(in the rows, 100 means zero)
Families of rows that turns and mirrors carry onto each other, the same ones carrying the whole set onto itself: the rest of each named row's family, in list order
10 families of 4 rows
q391: 96 104 116 109 107 92 97 79 110 77 92 108 107 94 87 100
q36: 94 92 100 103 116 93 114 100 83 78 100 106 95 101 84 102
q664: 103 93 109 107 98 86 104 79 107 91 91 111 100 100 80 100
q637: 100 96 114 111 105 85 96 88 105 77 102 111 107 93 95 106
q169: 91 94 105 98 106 101 106 85 89 69 99 92 95 105 99 102
q632: 94 92 107 100 106 108 112 85 85 73 100 96 98 107 86 103
q561: 94 97 98 103 113 84 107 102 90 80 108 108 97 98 87 103
q411: 92 97 100 105 120 91 107 101 91 78 105 99 100 98 88 102
q212: 91 103 112 109 112 87 99 86 111 72 98 114 103 95 92 104
q660: 92 93 99 105 102 99 115 75 88 66 98 99 95 105 91 98
q159: 97 87 106 107 101 87 101 72 106 88 91 102 98 106 84 99
q714: 101 87 103 104 99 86 104 73 107 83 93 111 93 107 80 105
q884: 92 103 109 108 110 96 92 83 105 74 95 112 106 91 91 99
q728: 103 91 104 106 102 87 109 83 112 87 86 110 97 107 81 100
q193: 93 97 107 98 105 100 109 81 88 73 95 96 91 109 96 92
q874: 98 88 98 94 111 100 115 78 89 76 99 100 97 110 94 104
q718: 93 102 114 104 105 95 97 88 115 73 93 108 103 98 92 100
q309: 102 87 103 101 101 85 105 78 105 88 84 106 99 107 83 102
q953: 89 97 102 105 114 93 115 99 85 88 98 105 100 102 92 99
q716: 91 96 97 99 105 96 109 79 87 64 99 99 93 102 90 95
q432: 93 93 98 98 101 97 117 80 91 72 95 95 96 106 95 93
q698: 98 96 109 107 105 82 106 72 100 93 90 112 102 100 84 98
q48: 94 100 117 106 109 95 102 89 114 73 99 108 104 93 92 101
q936: 85 91 103 105 115 92 114 100 93 78 103 102 100 94 93 109
q267: 101 93 107 106 101 83 110 69 106 83 96 105 106 108 82 102
q930: 98 90 101 105 99 89 110 76 104 89 93 113 99 100 73 100
q316: 87 96 105 99 109 105 106 85 85 69 101 99 95 101 93 98
q821: 94 93 95 105 112 86 114 98 90 76 105 108 92 94 84 99
q282: 98 103 117 106 103 96 95 77 107 74 93 105 106 98 88 99
q163: 98 102 118 106 110 89 103 88 108 74 97 117 107 93 88 104
q545: 96 99 112 104 108 92 92 76 107 71 99 108 109 97 90 101
q630: 98 93 100 103 114 90 111 106 93 74 103 102 100 95 87 102
q337: 98 97 121 108 106 94 96 80 103 75 100 109 104 90 82 105
q2: 96 93 100 104 114 88 124 99 91 82 99 104 96 103 87 105
q62: 93 92 98 104 114 91 119 96 84 83 98 107 94 101 82 100
q802: 86 94 103 100 107 102 112 84 84 72 100 98 93 104 92 96
q397: 99 88 104 110 101 82 111 80 106 89 95 116 102 98 81 102
q23: 101 95 109 110 101 84 108 85 107 93 91 112 100 99 79 100
q530: 95 91 100 98 97 100 119 80 85 74 96 102 94 105 93 100
q162: 95 95 107 108 113 88 116 105 90 79 97 104 94 99 82 103

Which other rows belong to the same family as q718? q728, q716, q821
Which other rows belong to the same family as q391? q36, q664, q802
Which other rows belong to the same family as q714? q212, q432, q630
Which other rows belong to the same family as q884? q193, q930, q162
Which other rows belong to the same family as q267? q637, q874, q936
Which other rows belong to the same family as q159? q411, q163, q530

Families of rows that turns and mirrors carry onto each other, the same ones carrying the whole set onto itself: the rest of each named row's family, in list order
5 families of 6 rows
q590: 94 107 103 101 104 102 102 93 116 99 107
q30: 94 108 104 102 107 101 103 91 114 98 106
q241: 97 86 92 111 100 108 95 103 96 97 104
q962: 95 92 99 99 94 104 95 110 111 103 93
q485: 95 91 97 98 90 102 96 111 106 99 99
q909: 92 117 107 101 105 98 101 97 96 99 93
q341: 96 107 103 102 107 102 95 82 96 94 99
q679: 97 91 93 101 93 100 96 110 108 105 94
q100: 90 115 104 99 102 96 103 98 91 102 93
q612: 99 103 106 102 109 101 100 82 97 98 97
q886: 93 101 100 103 106 102 95 81 95 93 102
q229: 97 103 103 106 109 98 99 82 95 98 96
q573: 102 97 93 96 92 104 100 110 89 104 99
q180: 99 102 91 94 95 101 102 111 88 104 95
q107: 92 114 105 106 107 95 106 99 100 102 94
q360: 98 88 91 104 100 108 95 99 90 92 105
q460: 105 101 93 96 98 107 101 108 90 109 98
q988: 100 99 105 101 108 103 98 81 96 97 97
q584: 104 98 89 101 97 104 101 108 89 108 99
q6: 99 86 94 105 95 109 96 103 94 94 107
q269: 104 97 92 98 97 109 99 109 91 108 98
q114: 97 91 97 100 93 107 95 112 108 104 94
q672: 94 107 100 104 106 98 100 89 114 99 105
q556: 86 109 100 100 100 98 99 95 115 97 104
q233: 93 113 110 103 107 98 107 98 100 101 94
q121: 98 88 95 109 102 113 95 102 95 95 106
q498: 99 87 94 108 100 112 95 105 97 97 105
q368: 91 112 103 101 103 100 97 92 113 96 104
q64: 92 92 93 98 93 101 95 110 110 96 99
q968: 93 113 109 103 106 99 107 101 96 101 93

Which other rows belong to the same family as q485? q909, q341, q573, q6, q368
Which other rows belong to the same family as q590? q962, q460, q988, q121, q968
Which other rows belong to the same family as q679? q241, q229, q107, q584, q672

Families of rows that turns and mirrors carry onto each other, the same ones carrying the whole set onto itself: the rest of each named row's family, in list order
5 families of 8 rows
q800: 103 98 98 98 79 93 90 106 97 98 101 99 102 107 87 90 104 110 94 108 97
 106 93 99 97 91 110 103
q448: 110 101 105 114 100 89 104 101 90 94 102 100 96 102 96 104 92 97 79 105
 95 100 95 102 90 100 101 94
q9: 99 93 104 91 81 102 109 102 99 116 104 102 108 99 104 90 108 102 105 104
 110 105 89 99 99 92 92 114
q38: 93 102 97 106 89 104 118 107 82 100 102 94 96 110 99 99 96 105 88 112 98
 98 87 93 99 104 100 108
q796: 96 100 103 107 103 93 123 111 94 114 104 101 102 100 105 103 98 98 101
 109 104 97 100 108 94 94 80 97
q91: 106 106 102 101 83 97 102 106 89 108 103 105 105 106 97 107 107 110 88
 98 93 90 99 105 89 86 89 108
q776: 107 97 107 103 97 88 96 109 106 109 102 114 104 101 97 98 104 100 100 99
 98 109 109 115 93 89 98 101
q469: 93 103 99 103 87 102 119 105 87 98 106 96 97 104 109 96 96 103 87 108
 100 89 91 91 102 106 95 108
q807: 95 94 110 92 85 100 110 107 105 116 102 97 104 101 104 85 108 102 101
 113 106 101 93 99 104 91 90 110
q646: 108 103 106 112 103 84 107 113 93 97 99 102 95 102 101 102 92 100 86 96
 90 102 96 102 90 98 104 92
q81: 97 94 102 93 80 104 109 102 99 110 108 100 108 104 99 89 106 103 106 115
 112 98 97 101 101 95 93 114
q945: 105 108 101 102 89 98 103 97 89 110 105 99 110 104 100 107 109 103 85
 101 95 91 97 108 88 86 92 101
q689: 91 101 97 106 83 101 113 106 84 104 101 91 98 110 103 90 100 102 90 109
 104 95 89 95 98 112 98 101
q389: 102 105 112 113 101 87 101 111 90 93 106 100 98 106 98 104 91 100 85 105
 90 100 99 100 89 104 104 98
q963: 111 95 110 103 96 85 97 110 105 110 101 107 106 102 92 94 102 100 105
 103 101 111 102 113 88 87 101 98
q974: 101 108 102 100 90 95 108 100 87 105 101 97 105 108 97 112 111 106 89 99
 101 92 95 106 93 85 90 107
q861: 112 95 112 100 93 83 98 107 110 108 105 108 108 96 101 92 103 98 104 99
 104 102 106 110 93 88 96 98
q731: 104 90 106 106 93 93 109 114 104 102 106 105 97 98 103 78 88 97 104 112
 100 108 97 97 98 108 106 99
q619: 99 92 107 104 100 90 114 109 103 100 104 98 98 100 103 85 91 92 104 113
 108 111 94 98 102 107 107 99
q901: 106 104 105 114 102 86 107 112 92 92 103 100 95 107 97 100 90 101 87 107
 91 95 103 105 92 101 104 92
q599: 95 96 104 91 82 99 113 114 101 113 106 103 107 105 104 87 105 106 113
 106 107 101 98 101 101 92 94 112
q232: 109 103 98 113 98 88 106 108 87 91 106 105 99 105 97 106 90 101 91 99 95
 100 100 104 87 102 106 96
q242: 102 99 110 107 103 95 127 109 95 109 107 104 102 100 113 101 94 93 98
 103 104 95 100 105 94 102 86 103
q996: 102 99 107 103 103 90 126 113 90 115 111 102 98 97 103 103 94 93 98 107
 101 99 102 106 100 96 90 101
q465: 103 107 100 100 89 102 107 103 91 114 105 99 103 106 93 105 107 104 90
 92 97 95 90 101 87 86 88 108
q446: 105 97 103 100 105 95 121 110 95 114 109 102 99 99 106 109 91 94 102 112
 104 100 102 105 96 94 85 103
q681: 108 97 106 98 80 95 93 103 98 93 103 102 101 106 95 89 100 105 91 102 98
 104 93 96 97 99 116 109
q175: 103 93 96 92 81 100 116 104 102 115 101 103 105 100 103 87 107 103 107
 107 111 100 94 104 102 90 92 108
q524: 100 90 108 103 93 90 113 117 102 98 102 104 94 102 101 83 89 100 107 110
 106 110 95 95 102 106 104 105
q170: 92 106 97 105 90 103 113 103 92 103 109 92 94 104 105 95 95 108 90 110
 103 92 85 98 99 109 105 108
q342: 103 87 106 98 100 82 110 112 103 100 107 108 97 105 104 86 94 99 101 110
 103 105 94 96 103 112 105 99
q610: 114 97 112 100 99 87 103 109 107 104 105 112 105 97 97 101 98 100 103
 102 97 105 104 109 93 81 98 106
q119: 113 92 111 100 93 84 104 111 100 105 98 111 109 102 96 96 103 95 103 101
 98 109 107 106 92 84 91 98
q238: 103 98 102 103 79 98 90 101 102 92 96 101 105 109 97 88 104 110 95 104
 99 101 91 97 90 96 106 105
q665: 105 102 105 105 76 89 93 98 100 99 100 103 104 111 90 85 97 106 95 103
 96 101 95 101 103 97 107 108
q413: 99 95 105 101 107 98 123 116 91 109 107 100 99 96 111 107 101 97 97 108
 105 100 99 103 88 96 89 99
q712: 102 110 103 107 83 105 106 102 89 108 100 94 106 101 97 104 105 104 92
 101 97 96 99 107 88 81 91 107
q975: 100 101 105 105 77 93 95 104 96 94 99 100 103 107 95 82 107 108 90 100
 97 100 91 98 95 98 111 104
q780: 97 100 101 103 85 100 120 106 86 99 106 89 100 105 104 93 94 103 92 112
 103 91 84 88 97 104 98 105
q976: 102 90 108 105 94 87 109 111 101 94 103 104 100 100 107 86 91 99 103 120
 104 106 103 102 103 106 108 98

Which other rows belong to the same family as q689? q800, q448, q599, q242, q465, q610, q976
Which other rows belong to the same family as q469? q9, q945, q963, q901, q446, q524, q975
Which other rows belong to the same family as q175? q776, q389, q974, q731, q996, q238, q780

Families of rows that turns and mirrors carry onto each other, the same ones carrying the whole set onto itself: the rest of each named row's family, in list order
4 families of 8 rows
q570: 97 93 99 89 105 91 102 118 97 97 98 96 98 99 103
q613: 105 107 99 112 101 99 109 104 102 100 102 105 117 104 95
q917: 104 96 101 89 100 102 107 114 96 99 110 96 111 103 104
q475: 87 98 106 95 108 98 97 101 93 101 101 107 103 114 90
q892: 96 99 99 109 99 97 106 94 101 92 99 105 117 115 98
q692: 105 96 105 97 105 99 100 118 93 86 100 96 106 102 100
q522: 99 97 106 85 100 107 96 103 103 101 96 106 104 115 94
q320: 94 103 102 100 95 108 99 86 103 99 94 110 92 104 104
q402: 85 92 110 92 98 97 92 103 98 94 93 96 92 98 104
q425: 84 93 109 101 114 98 104 102 101 97 106 97 99 106 101
q87: 95 93 101 113 90 98 102 104 96 95 100 98 107 94 116
q167: 88 97 106 100 97 100 86 101 103 109 96 97 94 100 108
q176: 99 104 101 87 82 102 98 100 98 100 96 106 110 96 107
q578: 90 99 102 111 106 97 101 98 96 89 109 99 95 110 97
q427: 95 106 107 91 107 98 99 102 103 98 94 103 102 107 83
q651: 97 105 100 90 101 90 104 114 96 91 106 99 111 102 94
q228: 107 108 100 103 84 97 97 103 98 97 89 104 109 97 101
q845: 107 101 101 105 93 95 101 102 105 95 95 97 106 88 113
q699: 99 102 96 104 96 102 110 98 96 96 108 101 99 91 113
q206: 95 101 110 95 100 98 94 113 98 102 96 96 92 88 104
q837: 102 106 105 89 90 94 98 100 97 108 92 97 110 99 92
q346: 106 102 100 100 104 92 112 102 95 88 100 107 114 103 95
q375: 96 102 96 108 104 99 106 103 96 85 97 95 104 94 114
q225: 99 94 110 92 94 103 93 105 98 98 106 99 88 99 107
q668: 85 103 104 107 93 97 100 88 107 107 95 105 103 99 99
q37: 99 96 102 103 112 107 108 100 102 97 107 101 93 110 101
q137: 95 99 113 96 95 95 94 103 103 109 98 106 104 109 87
q148: 93 96 109 113 98 105 97 91 102 103 88 102 98 101 107
q323: 92 93 102 111 111 99 101 103 101 89 105 106 99 103 112
q951: 99 105 93 98 101 106 114 95 101 99 99 107 115 107 101
q948: 100 101 107 93 92 99 99 109 103 104 86 102 113 92 102
q110: 97 105 106 111 97 102 96 85 101 100 99 108 110 104 101

Which other rows belong to the same family as q346? q570, q475, q167, q845, q837, q323, q110
Which other rows belong to the same family as q692? q613, q402, q87, q578, q427, q668, q948
Which other rows belong to the same family as q699? q917, q522, q320, q176, q225, q37, q951
Which other rows belong to the same family as q651? q892, q425, q228, q206, q375, q137, q148

